Rotation paths and how fast each direction turns (degrees a step):
Each turn is a multiple of 5 degrees from 10 to 175, or 0.
Each row of a path follows its step; steps can be skipped.
path 1
step 0: [ 11  -1   3 -14   6 -13  -7 -39   8  16   7  25  28   3   3  -4 -27  -7
 -19  -4  17  19  21   7   6 -22  -5 -14 -25 -11   6   9 -25  -2  15  -9]
step 2: [ -6  26  11  22  27  -9 -23 -33 -28  17 -19   9  -1 -18   3  29  10  13
 -15  -3   5 -14  -9   3  16  15 -16 -12  -2   6   7   5  -5  15   8  -3]
step 4: [-13   1 -11  24  -8 -16  -1  12 -25  17 -12   4  10   0   5  18 -12   3
  -1 -13  18  27  -5  21  22 -19  11  -3 -10  41   0   4   2 -13 -33  -2]
step 5: [ 18  12  -6  10 -10   6 -20 -10 -13  -6  -4 -19   9 -29   1  -4  -4  -7
   7  12 -19   0 -46 -10  -5  -4  13   2  10 -19 -34  33   0  -9  -3 -10]
step 7: [ 19   0 -10  27  22   3  15  28  11  19   5 -21  -4  15  -8  -9 -14  -9
   4  -6   5  15 -20 -17  30  22   4  29  27  -6  -3   1 -17  -9  -7  -7]
step 9: [  3 -13 -31   7  -7  10  25  -3  22   9  30  12  -8  10  -5   6  -5  -4
  -2  21   9 -26 -26 -26 -24  16   3   3  10  17 -15  -8  26  -3 -11  -5]
step 14: [  4  30  10   3 -15  -6   5 -11 -10 -11   3 -17  -7  12  -5  19   3  25
  11 -21 -10 -12  23  19  -4  -1  -4   7 -11  16  27 -12  28 -30  -6  28]
step 16: [ -3  15 -31   3 -16  11 -13  28  -9 -11 -36 -11  -1  -2   7 -17  -2  11
   8  22 -11   4  41  20 -23 -13  -2 -17  -6   8   4   4   1  -1   9  -1]
step 20: [  6   5  -2  31   2  12 -20  -5 -15  -2  -3   9  15   1 -23 -17   4  -7
   3  15   1 -10  -1 -26  14   7 -34  -9 -15  16  -2  11 -22  42  19   9]
Directions:
[ -4  -3   0  -5   1  -5  -9   5   9   1   1   3   3   8  -1   6   2 -10
  -5  -7  -5  -4   4 -10  -2   9  10  -6   0   2  -6  -4   0 -10   8  11]	25
[  5  -4   0   1 -10  -6   6   0   4  -1  -1  -2  -6   8   4  -3   7   1
  -5   0  16  -5 -13   1   2   3   6  -3   9 -13  -3   3  -1  -2   4  -5]	175
[ 11  -2   4 -12   1  -6  -7  -3   8  -4  -6   1  -5  -6   3   0   2   3
  -1   7  -8   4   7  -2  -8  -8   1  -2   0  -9  -2  11 -13  -1   0  -3]	140
[-13   5  -6  -5   4  -7   1  -4   1   1  -2  -3   5   3  -2  -8   5  16
   7   0   0   4  -3   3   5   6  -4  -3  -1   5 -14   8  -6  -4   3   2]	25
[ -1  -1   8   4   3   1 -11  -7  -7  -8   2   1  -6   7   4  -5   3  -4
   5  12  -2  -4  -5  -3   4   8  -4   0 -12  -3   6   4   2 -12  -7   1]	120
[  4   2  -7 -15  -3  -3   2   4  -6  -5  -3  -1 -14   6   2   2  -1   2
  -5  -4   5  -8   2  -9   4  -6  -6   7  -3  14  -3   0   3  -2  -5  -2]	140
[-13  -2   9  -8   2   5  -1  11   1  -3   8   1  -1   6   1  12   7  -2
  -5   2   2   3  -8   8   0  -6  -1   1  -3  -1   1   8  -5  11  -4   7]	160
